In the data rows, the value 128 means zero.
What is the hidden score of each row? Scores go from 0 to 30, and 15 is about the middle. The score is a weighted sum of the row's numbers plus the product of two more (or one squared), each taken from its middle value.
[118 116  88 104 135 173 146 190 208 128  93  98 137 140 156 133 133 163
 214 216 134 132 134  91  65  80 179 163] >> 13
[109 103 154 146 137  89 114 153 108 128 138 110 170 183 103  97 151 154
  67  91 110 110 134 157  94  76 110 102] >> 9
[116 122  82 122  80  79 122 112 102 116  68 152 109  98 121 104 109 100
 134 165 146 112 122 128 121 173 154 149] >> 10
[163 120 157 140 165 160 181 112 112 146 162 195 117  91 126 147 161 149
 116  85 134 207 104  46 134 112 117 116] >> 17
[171 129 133 134 221 150  94 105  61 225 142 128 129 159  57 100 162 217
 159 123 116 139 231 129 132 186 182 149] >> 29
[175  90  95 165 187 146 146 125  99 164 121 176 100 153 123 170 133 148
 208  89 128 214 134  64 139 101 129 129] >> 15
[174 104 103 171 185 150 148 131 106 158 102 164 103 153 134 173 110 138
 208  87 140 217 134  73 140  86 119 121] >> 17
[101 147 130 116  93 125 156  84 187 122 167 134 129  85 101 140 177 118
 159 131 128  93 110 103 121 106 108 144] >> 15
[136 146 161 146 106 181  85  94 126 134 146  86 110  73 162 154 172 121
 110 122 128 117 152 113 104 124 106 149] >> 15
[136 144 136 122 108 173  90  86 120 128 161  80  99  61 134 149 153 106
 110 127 116 107 146 112 116 136 105 133] >> 16
[ 83  84 133 140 103 108 101 167 123 116 105 110 146 128 141  87 106 129
 116  96  79 121 146 122  99 101 127  81] >> 8
[128 129  95 122  95 108 115 114 121  92  74 164 104 104 120  89 119 104
 147 184 171  76 122  87  97 176 154 141] >> 11
[142 137 165 116 104 166  87  98 118 134 163  92 113  91 174 152 167 126
 104 119 104  97 122 114 134 145 110 142] >> 23
[ 94 100 140 146 102 101  87 157 112 104 109 110 147 140 170 101 109 131
  98 113  79 124 158 125 121 114 126  85] >> 14
[143 138 185 146 141 141 134  56 111 128 171 116 161 134  76 128  76  87
 116 113 116 148  73 104 172  94 153  88] >> 20
[ 78  91 128 128 107 128 110 163 121  98 100  92 111 134 128 106  95 131
 159  90 110 122 189  99 103 116 161 122] >> 13
[109 107 141 152  96 101  95 166 120 116 108  98 134 134 146  84 104 142
 110 114  79 115 140 132 110 123 138  85] >> 14
[103 182  73 110 120 178 198 101 175  85 161 146 161 189 154 189 125 190
 153 188 152 119 110 151 160 162 167 207] >> 16
[160 179 136  67 155 149 163 153 161 134 166 164 155 122  97 142 130  99
 104 141 171 118 104 190 126 142  97 125] >> 16
[159 160 151  67 129 128 165 145 170 128 144 152 129 146  98 145 144 104
 116 122 177 143 110 174 119 127  82 132] >> 13
[109  98 122 158 125 104 119 178 123 128 144  92 141 153 102  79 120 139
  91 110 110 127 158 169 112  99 118  85] >> 29
[135 133 185 152 150 145 131  50  94 110 155 110 155 134  81 129  83  94
 128 121 128 156  73 112 162  88 146  75] >> 17
[ 93 190 115 134 149 160 171 105 158 104 135 140 163 189 153 203 190 183
 140 170 134 107 128 150 214 174 135 175] >> 15
[123  73  97 140 104  81  95 144  79 104 104  92 110  85 137 146 124 128
 214 154 116 161 158 144 108 141 201 163] >> 20
[ 86  84 109 152 102  98  98 159 124 128 124 116 168 171 129  82 118 130
  79  84  91 103 158 145  96  99 130  78] >> 13
[150 155 159  67 129 123 162 154 173 134 134 140 120 146  98 137 120 100
 110 126 183 138 110 167 110 120  72 124] >> 12
[103  91 123 158 118  91 105 154 103 110 118  86 134 146 109  78 119 142
  91 117 116 127 146 157 115 102 125  89] >> 20
[114 191  89 116 145 190 206 106 177  85 154 140 126 171 141 180 131 189
 147 178 140 118 110 153 159 165 180 221] >> 15
[ 92  80 126 128  85 119  97 154 116  98 108  98 142 159 133 112 106 136
 153  82 104 128 183 108  95 106 146 115] >> 12
[104 102 129 146  92  96  93 170 120 110 116  86 136 140 135  89 106 135
  91 106  85 130 164 132  95 111 124  81] >> 13
[ 94  94 123 146 107  86  95 164 116 122 122  98 145 153 127  85 113 133
  98 116 110 144 158 153 115 104 123  77] >> 16
[100  96 128 158 116 105 103 169 125 128 131 104 152 153 149  98 125 144
  91 119 104 141 164 155 116 102 122  70] >> 18
[107 102 119 152 117 102 103 161 119 122 126 104 145 146 134  91 118 138
  98 108  85 117 134 137 111 102 132  83] >> 13
[110 196 107 122 140 183 200 103 175  92 155 140 132 171 133 173 110 182
 147 174 146 114 104 153 150 156 162 206] >> 18
[ 80 178  98 128 146 160 163  96 160 110 144 146 159 171 136 195 167 183
 147 170 140 100 110 134 202 173 136 177] >> 11
[101 157 115 116 101 142 152  86 183 122 159 122 139  91 126 165 197 115
 165 142 134 100 134 119 118  94 104 133] >> 14
[131 141 150 134 103 174  93 109 137 152 163  98 133  79 168 158 162 115
 104 120 140 129 158 116  92 117  98 141] >> 20
[135 124  93 110 100 118 120 119 126  92  77 146  68  85 104  87 124 100
 147 182 165  72 140  94  97 186 152 142] >> 11
[137 132 150 116 105 172 101 109 132 152 164  92  92  67 159 156 175 129
 110 107  97 100 122 117 140 144 115 139] >> 16
[148 117 132 128 151 145 170 106  98 152 152 189 130 104 155 163 162 145
 110  69 134 202 116  71 152 104 112 111] >> 21
[ 93  72 156 104 109 125 108 163 113  85 101  80 102 122 176 117 149 124
 177  85 110 128 201  97 102 109 163 125] >> 19
[136 118  75 110  99 118 135 130 128  98  73 158  90  91 126  92 126  97
 140 173 171  98 140 106  97 178 151 142] >> 10
[ 87  99  65 116 122  94 120 152 136 104 114  92 132 128 156 102  69 116
  91 112  97 131 116 114 131  86 122 112] >> 14
[117 126 178 140 130 140 131  62 123 116 168 116 173 134  78 141  98  86
 116 117 116 130  61  92 141  79 152  76] >> 12
[203 131 128 189 173 125 148 106  58 134 128 158  91 146  42 125 125 121
 177 122 104 161 122 138 175 140 108 173] >> 16
[111  71  54 116  96  64  96 143  81 104 110 104 136  98 144 147 107 108
 189 172 110 165 146 125  79 116 180 157] >> 13
[135 128 100 134 101 103 123 117 112  98  56 170  85  98 145  92 144 105
 147 190 189  97 140 109 107 175 133 136] >> 11
[100 123 104 128 125  87 118 151 149 116 130 110 155 128 158 103  53 113
 128 142 116 141 104  96 117  75 115 116] >> 21
[196 153 133 134 212 158 153 105 113 255 165 164 189  67 160 155 233 246
 104 181  79 188 152 187 121 173 186 144] >> 18
[113 131 116  97 112 167 109 116 142 116 144 104 114  79 149 145 135 119
 110 114 116 114 146 108 119 124 105 134] >> 13
[153 150 147  67 135 134 174 163 182 146 151 152 122 146 100 139 137 104
 110 139 177 138 116 168 122 134  90 136] >> 12
[130 149 169 134 104 170  85  88 139 146 162  86 105  67 154 151 166 121
 116 128 110 101 134 108 112 124  95 127] >> 16
[152 147 135  67 121 127 172 155 177 146 147 164 149 159 116 144 138 107
 116 140 189 145 116 154 116 129  93 139] >> 13
[149 107 138 128 146 154 161 104  93 134 132 158  98  85 136 158 141 140
 122  78 140 199  98  55 133 102 112 111] >> 13
[ 94  81 157 110 108 123 122 170 123 110 107  92 111 110 157 104 129 120
 171  79 104 124 207 103 124 120 171 143] >> 17
[154 123 154 158 149 125 123  60  89 140 141 104 113 128  62 120  74  97
 128 100 116 160  61  93 169  86 116  91] >> 16
[ 98  73 118 122 102 121 100 162 110 110 107  92 107 116 141 127 118 127
 202 114 110 140 171  99  73 112 152 134] >> 11
[130 130 105 128  96 104 109 112 126  98  72 158  78  98 133  91 136 102
 134 186 171  83 146 109 119 189 155 140] >> 14
[137 142 163 116 112 168 100 111 125 146 164  92  93  67 146 139 143 115
  91 115 110 106 122 106 122 132 101 133] >> 17
[ 70  87 124 146 102  99  94 165 127 122 116 104 140 128 158 105 117 140
 128 116  85 127 146 127 116 109 120  66] >> 11
[151 147 204 158 143 145 130  57 116 128 173 116 158 140  84 134  84  90
 116 107 122 140  73 114 172  99 158  86] >> 22
[ 87  85 122 116  92 115 100 156 122 110 104  98 130 146 156 125 121 139
 171 100 110 135 189  99  99 114 169 131] >> 14
[159 161 150  73 138 136 171 163 179 134 148 152 126 153 109 142 129  99
  98 119 183 142 116 174 119 131  92 133] >> 15
[143 147 178 140 110 183  84  81 132 140 168  98 120  73 158 157 175 123
 122 130 116 115 140 115 117 134 113 143] >> 17
[138 129  83 110  98 119 126 130 128 104  83 158  84  98 115  86 125  98
 147 191 177  80 158 112 117 190 161 138] >> 14
[140 135 157 116 105 169  95 102 126 146 166  92  89  61 142 141 157 123
 104 120 104 104 122 107 119 132  99 129] >> 15
[ 55  98 128 201 141  82 144 107  99 134  86 195 125 128 214 157 143 121
 165 142 122 116  85 194 157 168 128 165] >> 14
[165 149 143  67 120 119 172 152 174 140 134 140 112 171 110 138 120 109
  91 107 177 137  91 145  85 111  77 119] >> 13
[151 153 156  67 124 128 167 155 174 134 126 140 108 140 101 133 117  94
  98 110 189 145 104 172 119 132  84 128] >> 13
[135 142 175 140 110 179  81  82 129 140 175  92 121  73 149 151 168 116
 122 120 110 108 134 117 123 140 104 128] >> 18
[150 138  89 116  93 121 132 131 127  92  67 152  84  91 119  83 120  97
 134 181 165  57 128  92  92 180 156 134] >> 11
[ 95 105  73 110 103  68 101 136 117 104 117  98 134 122 155  97  65 118
  98 123  97 134 110 109 125  85 117 113] >> 17
[ 98 100 116 140 115  89 104 159 122 122 122  98 143 146 143  94 109 136
  79 109  85 117 128 125 107  91 117  92] >> 11
[152 162 169  79 139 139 178 158 178 134 128 146 123 159 114 133 121  96
 104 131 195 145 116 160 116 124  78 135] >> 12
[142 144 160 128  98 164  73  79 134 146 170  86 109  73 155 157 161 115
 116 119 110 113 146 123 134 139 109 137] >> 21
[150 141  97 128 107 130 131 121 125  98  79 164  85  98 122  83 130  93
 134 195 177  82 152 100 102 183 164 141] >> 13
[ 94 105  85 122 114  91 119 163 143 122 135 104 140 134 156 100  81 123
 116 139 110 144 122 122 136  95 125 112] >> 19
[145 139 195 134 132 138 128  65 122 122 179 116 181 153  84 145  92  82
 128 131 134 149  85 121 177 106 170 105] >> 20
[150 184 145  79 166 150 164 145 150 128 166 170 165 134 121 163 176 116
 122 155 171 136 128 196 136 136  90 117] >> 19
[142 152 148  67 133 135 175 161 188 140 151 158 131 153 106 140 130 105
 116 134 183 137  98 158 110 118  66 116] >> 11
[141 136 101 128 106 136 137 125 124  98  66 164  92  98 123  83 130 106
 147 195 165  66 134  90 104 178 149 128] >> 8
[ 63  95  77 177 128  69 113 122  94 152  66 164 137 134 169 156  91 115
 140 130 122 118  61 151 161 164 139 161] >> 7
[109 151  65  91 141 109 135 134 188  92 111 110 195 110 108 129  64 158
  98 113 128 137 128  99 147  75 122 135] >> 19
[162 160 159  67 120 127 173 159 170 134 126 140 121 153 104 133 115  96
  91  99 177 131  91 159 113 120  78 135] >> 12
[118 101 123 158 125  95 114 156 104 116 126  92 142 159 120  85 127 140
  85 111 104 122 140 153 109  99 123  94] >> 15
[140 136  99 116  81  91 103 105 116  92  68 158  90  98 126  88 124 107
 134 183 171  85 128  91  94 168 148 137] >> 14
[ 93 121 105 134 135  90 123 153 141 116 127  98 140 134 154 105  72 128
 122 134 116 140 110 118 135  80 115 116] >> 21
[105 102 104 140 112  90 105 158 111 110 117  92 134 146 136 101 124 138
 104 122  91 137 146 149 136 103 127  92] >> 12
[104  96 122 152 115 100 104 159 119 122 123  98 144 153 138  93 120 136
  73 102  85 116 146 148 125 112 135  90] >> 13
[152 138 191 152 144 148 137  56 112 128 169 110 144 128  66 127  80  85
 128 121 122 150  61  98 154  86 148  88] >> 18
[ 96 187 114 140 159 157 164 115 157 122 148 134 165 183 119 185 170 176
 140 181 134 108 122 136 212 176 146 184] >> 10
[ 89 118 147 134 116 100 135 115 109 116 115 152  75 128 143 109 158 166
 214 140 110  69  98 188 135 172  83 135] >> 17
[ 92 114  84 116 106  93 106 141 124  98 114 110 154 146 142  97  80 115
  79 101  97 123 128 109 125  88 141 114] >> 14
[100 112 137 152 122 104 113 169 131 134 133  98 144 134 146  93  95 137
 104 124  85 118 128 119 105  99 111  94] >> 16
[147 140 207 152 155 153 134  64 104 116 160 116 163 140  77 133  69  90
 122 114 128 160  91 121 183  98 152  94] >> 20
[136 102  91 128 111 118 123 117 125 122  80 164  63 116 155  98 164 111
 159 157 171  66 128 149 103 201 131 145] >> 15
[161 157 152  73 131 124 169 150 164 134 136 146 125 159 114 138 120 107
  98 128 183 134  91 153 104 123  82 129] >> 14
[118 105 120 158 119  95 112 161 110 122 124  92 152 159 120  85 115 133
  79  98 104 120 146 158 110 101 125  89] >> 19
[141 129 182 146 144 149 133  49  97 110 153 110 153 134  86 137  88  89
 116 107 110 143  73 105 178  98 155  86] >> 17
[103 200 120 134 146 149 154 100 160 110 146 140 157 183 144 203 191 187
 153 181 140 121 152 162 228 178 143 185] >> 18
[198 113  96 189 157 116 141 122  65 170 137 164  71 165  72 109 174 126
 159  98  97 175 110 120 210 128  83 152] >> 14
[167 166 157  79 192 159 162 168 172 104 192 164 202 165 141 158 117 139
 104 157 146  94 104 228 125 161  99 156] >> 23
[162 106 116 146 167 148 147 115  89 152 123 158 106 116 132 160 125 138
 165  73 140 218 116  62 126  95 114 111] >> 15
[101  53  99  97 106  91  96 161  86 110 127  98 107 122 166 123 139 105
 195 111 104 137 189 109 100 125 166 128] >> 27
[102  94 126 152  94 105  96 156 111 104 104  98 139 140 126  87 121 140
 104 104  91 125 164 137 107 113 137  87] >> 11
[101 103 121 146 100  97 104 168 122 116 112  92 123 134 122  79 102 130
  85 104  85 124 146 135 112 100 125  79] >> 13
[140 137 153 116  91 172  79  92 143 152 182  98 128  79 153 152 160 117
 122 129 116 108 134 111 107 126  99 130] >> 18
[150 149 149  67 124 141 174 164 183 128 134 140 106 140  86 124 111  93
 104 129 183 140 110 159 111 122  81 126] >> 11
[117 101 130 158 127 101 110 170 119 134 140  98 136 153 119  85 120 138
  85 114 110 125 146 158 116 107 129  94] >> 22
[108 103 126 152 114  98 103 161 116 122 117  92 141 153 145  98 116 135
  79 108  97 134 164 156 121 106 126  88] >> 16
[155 158 162  73 127 138 171 149 173 134 131 146 117 146 106 135 124  97
  85 117 183 140 116 167 122 122  79 135] >> 12
[137 146 165 122 100 166  76  80 124 134 157  86  96  67 155 157 171 125
 122 128 116 103 128 107 109 129 103 132] >> 18
[153 135 185 140 145 132 129  50 107 140 159 116 134 128  83 119  78  87
 128 117 128 156  55  89 178 103 159  93] >> 22
[178  98  86 177 161 121 134 112  59 146 117 146  78 165  70 104 137 110
 153  92  91 173  91 110 206 119  81 131] >> 9
[111  81 102 134 107  74  92 143  74  98 114  86 119  85 127 140 118 109
 189 148 110 147 158 125  80 117 164 141] >> 15
[ 84  90 118 146 104  97  90 151 106 110 114 104 159 153 110  85 126 141
 110 105 116 131 171 164 110 104 137  88] >> 16
[146 156 158  73 136 135 174 163 179 134 137 140 122 140  93 135 117 103
 110 130 177 147 110 159 113 113  69 122] >> 11
[133 133 201 165 155 161 137  70 115 128 163 110 145 128  73 130  80  95
 128 120 116 148  73 100 168  87 142  83] >> 16
[151  80  80 152 165 143 129 119 100 158 109 164  93 134 121 163 110 133
 202  79 134 210 122  74 151 102 123 113] >> 13
[ 86 168  97 128 156 145 149  95 141 116 147 152 186 189 139 202 172 171
 140 170 146 118 146 144 223 173 119 166] >> 17
[112  68  82 128 103  71 101 139  76 104 108  92 107  85 127 140 114 119
 189 155 116 153 140 131  76 114 170 147] >> 15
[143 126  85 116  98 113 124 130 125 110  56 164  79 104 147  88 148  98
 128 181 183  73 140  95 104 181 139 136] >> 11
[ 70 108  93 183 138  68 111 116  91 146  70 170 162 134 184 165  82 121
 140 123 116 119  61 148 144 146 118 156] >> 10
[120 170  94  97 146 119 139 140 208  98 119 128 216 134 137 149  97 180
 104 107 122 121 110  90 130  64 119 136] >> 13
[162 116 153 140 164 165 187 117 110 146 145 176 101  91 149 163 172 155
 110  66 134 198 110  67 156 121 126 124] >> 16
[ 89 187 114 140 161 159 162  95 146 110 138 146 173 189 152 208 180 173
 134 163 140 116 140 151 221 176 134 176] >> 18
[156 124 110 140 213 145  80 105  60 195 127 128 121 165  61 119 150 222
 189 113 122 137 219 117 160 173 186 153] >> 26
[169  95 107 171 192 157 152 128  99 152 115 176 110 159 116 158 101 131
 202  68 128 202 110  59 132  95 123 128] >> 13
[155 158 151  79 196 165 168 180 183 110 203 164 202 183 151 170 123 133
  98 155 146  96 116 240 144 174 102 152] >> 25
[106  94 135 146 109  93  96 149 105 116 131 104 163 177 110  93 145 144
  98  84 116 103 158 159  98  97 126 103] >> 15
[134 137 133  61 132 135 175 165 186 140 146 158 144 165 119 149 138 105
 110 120 177 138 122 178 131 134  80 121] >> 11
[151 158 156  73 129 131 168 152 169 128 131 146 118 153 106 132 134  97
  91 116 183 139 104 154 102 115  74 124] >> 10
[106 100 129 158 120  90 106 153 106 122 133  92 155 165 131  95 127 137
  79 103 104 125 140 157 107  98 115  86] >> 15
[138 134 152 122 100 175  88  95 138 152 168  86 123  79 162 164 157 115
 122 127 122 120 140 107 111 133 104 137] >> 17
[113 200 110 128 148 192 212 116 186 104 165 140 129 165 132 175 112 185
 140 175 134 105  98 144 148 155 166 211] >> 18
[154 180 146  67 150 139 150 138 149 122 163 164 157 134 113 158 163 106
  98 133 165 116 110 183 118 139  87 117] >> 25
[117 103  74 110 102 127 124 126 138 104  84 158  88  91 112  83 116  95
 140 170 152  58 122  88  78 175 136 117] >> 7
[ 93 113  85 116 108  71  99 141 121  98 121  98 147 153 177 114  97 128
 116 138 104 130 104 100 123  83 119 110] >> 19
[149 147 140  67 129 140 179 159 177 134 132 146 117 146  94 133 125 108
 116 124 189 142 110 167 118 125  84 129] >> 12
[158 151 106 116  96 107 118 123 121  98  71 158 105 116 132  97 125  95
 147 187 171  80 134  97 117 196 183 162] >> 20
[111 139 195 152 198 185 147  79 129 134 169 104 205 128  51 145 114  69
 128 132 134 110  98 135 134  89 199 102] >> 10
[105 104  85 152 105 103 149 109 100 128  87 176  97 122 177  96 155 110
 153 151 146  87  91 165 108 184 134 163] >> 13
[ 99 121  77 110 122  94 129 156 156  98 109  98 146 110 137  94  44 117
 116 130 116 137 116 108 142  93 132 125] >> 21
[103 112 114 146 120  83 105 146 117 116 129 104 147 153 128  88 105 130
  91 108  91 121 122 135 110  90 122  97] >> 15
[127 132 153 128 108 179  95  93 131 140 159  86 106  67 146 149 160 122
 122 134 116 105 128 105 119 133 105 128] >> 13
[159 118 136 128 156 155 168 106  95 140 138 176 119  98 149 164 154 150
 134  81 146 200 104  65 142 113 131 131] >> 18
[ 91  71 150 110 105 120 111 162 117 104 115  98 130 116 167 103 111 104
 147  57  97 116 195  98 105 113 163 118] >> 21
[150 149 154  73 137 131 161 148 156 110 123 134 126 159 116 148 132 100
 104 135 183 139 104 158 102 124  83 121] >> 11
[127 128 150 122 104 183  92  98 145 146 167  92 102  67 142 142 150 108
 110 127 110 113 140 114 118 134 101 128] >> 14
[141 137 143 122 102 182  94  97 137 146 179  92 109  61 129 147 160 117
 122 129 116 105 140 112 124 142 114 143] >> 17
[137 148 148  61 116 125 168 163 184 146 143 152 137 153 110 132 119  95
  98 123 177 129  98 151 104 115  73 116] >> 10
[116 105 126 152 110  89  99 161 118 128 137  98 143 153 113  87 115 137
  91 114 116 132 158 163 116 106 128  95] >> 25
[134 138 152 122 102 176  87  89 138 140 164  86  93  67 145 151 160 114
 116 120 110 105 134 115 122 134 104 133] >> 16
[ 80  93 142 140 103 103  87 166 120 116 111 110 144 128 151  91 110 136
 116 114  85 129 158 133 117 111 138  85] >> 11
[110 104 133 158 115 108 110 171 119 116 113  98 158 159 149  98 105 135
  85 100  97 124 146 147 114 106 135  84] >> 15
[174 115 104 171 163 125 149  99  61 122 114 140  86 140  45 130 117 113
 153  98  97 154 122 146 181 126  99 146] >> 12
[103 195 115 140 154 148 150  86 143 116 151 152 182 183 146 205 194 181
 140 176 134 112 134 140 215 173 138 184] >> 22
[126  78 105 140 108  82 100 144  84  98 112  92 123 104 133 145 110 114
 202 155 110 155 140 133  86 120 178 159] >> 16
[107 207 113 128 146 169 186 106 174 110 150 140 142 165 138 189 144 188
 153 181 152 106 104 149 188 185 174 212] >> 16
[ 96 185 128 146 167 167 162  99 149 116 148 146 174 177 146 194 176 178
 134 182 152 130 152 169 232 188 147 177] >> 14
[211 121 101 183 151 114 139 125  68 164 118 158  64 159  80 109 170 133
 165  98  91 168 110 134 224 138 103 163] >> 15
[107 165 134 134 116 145 159  81 189 134 184 140 157  91 108 156 191 120
 183 150 146  95 134 125 126 109 118 144] >> 25
[ 65  79 142 128  99 105 108 160 125 104 100 110 148 140 130  88 108 123
 110  79  91 119 183 138 115 102 140  78] >> 10
[ 96  94 128 152  99 101  98 171 116 110 113  86 124 128 127  78  86 139
 116 124  91 122 140 124  95 107 114  71] >> 16
[132 141 110 128  93 109 122 128 135 104  72 158  89  98 121  87 111  97
 122 173 165  79 134 100 109 169 141 128] >> 12
[159 158 152  67 119 121 172 152 167 128 119 140 111 153 100 133 132 108
 110 122 183 131  85 146  96 115  84 127] >> 9
[ 96  95 133 165 137 102 117 163 113 128 136  92 143 159 125  90 127 142
  91 119 110 132 146 158 102  82  93  66] >> 19
[ 93  94 125 152 106  94  97 153 111 116 125 104 157 159 135  85  93 120
  73  96  91 128 152 153 122  99 109  65] >> 15
[151 153 137  67 124 132 173 155 174 134 133 140 120 140  93 137 130 108
 122 131 195 152 116 171 120 128  90 135] >> 14
[141 146 143  67 126 139 178 161 184 134 130 140 119 159 116 144 132 106
 122 129 195 138  91 152 104 115  72 126] >> 8
[136 142 163 122  97 167  81  94 143 152 172  86 116  79 159 154 165 116
 122 136 116 115 128 108 108 124 103 132] >> 16
[152 132  64 104  80 111 126 138 144 110  74 146  66  79 107  87 122 102
 147 181 171  57 134  84  80 180 163 143] >> 12
[161 153 149  73 123 127 169 151 166 128 122 134 111 159 102 128 108  94
 104 139 201 159 116 157 110 122  86 135] >> 13
[144 130 183 146 136 146 134  61 111 128 178 122 175 134  63 119  60  80
 110 108 110 133  61 100 149  82 144  84] >> 18
[147 183 146  73 160 146 163 151 160 134 171 170 161 134 113 154 158 106
 110 153 183 132 128 195 129 142  91 114] >> 19
[137 109  68 116  98 127 134 121 124  85  63 146  79  91 111  84 116 101
 147 187 171  75 146 110 112 202 164 142] >> 9
[158 152 146  67 113 122 176 154 174 146 135 146 133 165 116 142 139 110
 116 129 183 131  98 149 101 117  71 128] >> 11
[156 148 203 152 140 144 131  68 114 128 171 110 166 140  80 139  85  92
 128 120 116 138  73 114 181 103 167  98] >> 21
[ 84  75 103 122  87 120 105 165 123  98 110  98 134 146 140 112  95 126
 140  72  97 110 177  89  97 124 169 128] >> 13
[118 207 126 134 147 182 187  90 164  85 143 140 135 171 148 186 144 187
 147 180 140 101  91 147 169 173 179 217] >> 15
[169  98  92 165 171 148 141 128 111 164 106 164  83 128 116 157 104 136
 195  78 128 208 122  69 152  98 128 126] >> 17
[ 62 167  78 116 144 173 186  95 161  92 142 134 149 177 136 183 139 191
 147 186 158 126 134 165 181 173 151 179] >> 10
[199 114 106 189 157 119 146 128  71 170 123 158  69 159  77 112 172 126
 159  88  91 175 110 127 207 125  83 153] >> 12
[ 91 112 123 128 110  90 120  89  97 104 104 152  64 122 146 117 166 166
 195 120 110  61  98 177 124 170  92 136] >> 22
[136 143 165 128 107 171  92 108 123 146 151  92  95  67 160 150 177 129
 104 107 110 104 140 114 115 127 104 148] >> 14
[ 92  97 136 146 106 111  99 176 124 104 103  92 118 116 153  88  84 126
  98 118  85 135 158 113 109 119 129  94] >> 11
[136 202 104 122 138 180 200 103 171  85 156 140 136 177 141 180 122 180
 134 163 128 108 104 151 157 168 180 223] >> 19
[204 121 120 189 154 115 129  99  48 152 120 152  75 153  68 109 148 115
 159  88  97 189 110 128 210 114  79 147] >> 15
[103  69  83 134 110  80  92 140  79 104 130 104 135 104 148 153 132 115
 195 146 110 164 177 147  99 119 168 135] >> 18
[169 189 168  79 140 149 175 156 159 122 127 146 115 134 112 142 157 103
 116 128 183 137 110 156 115 126  87 146] >> 12
[114 110 149 171 121 108 112 170 121 128 130  92 131 146 130  86 116 140
  98 119 104 127 152 148 102 103 108  75] >> 23
[125 201 105 122 137 184 204 110 183  92 155 146 135 177 143 180 125 185
 147 180 140 120 110 150 154 163 173 218] >> 17
[141  93  81 122 122 136 122 124 128  98  71 158  70 122 153  88 163 108
 165 177 177  79 140 133 107 206 137 141] >> 12
[144 152 157  79 141 139 176 157 165 128 134 146 136 165 112 137 126 109
 116 131 177 127  91 156 102 115  66 115] >> 9
[156 163 150  67 125 128 176 164 180 140 135 146 120 153  99 126 120  95
 104 125 189 140  98 155 105 115  76 132] >> 12
[149 163 163  79 133 137 181 160 179 134 127 140 119 146 104 134 127 107
 110 131 195 148 110 157 108 112  72 128] >> 13
[129 133 145 122  93 166  83  90 143 152 170  86 105  61 138 143 137 108
 110 129 116 105 128 104 113 132 101 124] >> 18
[159 163 157  67 128 130 170 156 170 140 144 158 138 159 120 141 141 102
  98 119 183 141 116 160 108 119  86 141] >> 15
[136 139 151 128 108 179  89  80 129 134 160  86 101  67 155 161 175 126
 116 115 104  96 122 105 115 129 114 135] >> 16
[122 180  94  85 157 150 135 141 209  92 112 152 226 116  49 133  93 182
  79 119 128 117 116  84 119  63 149 134] >> 3
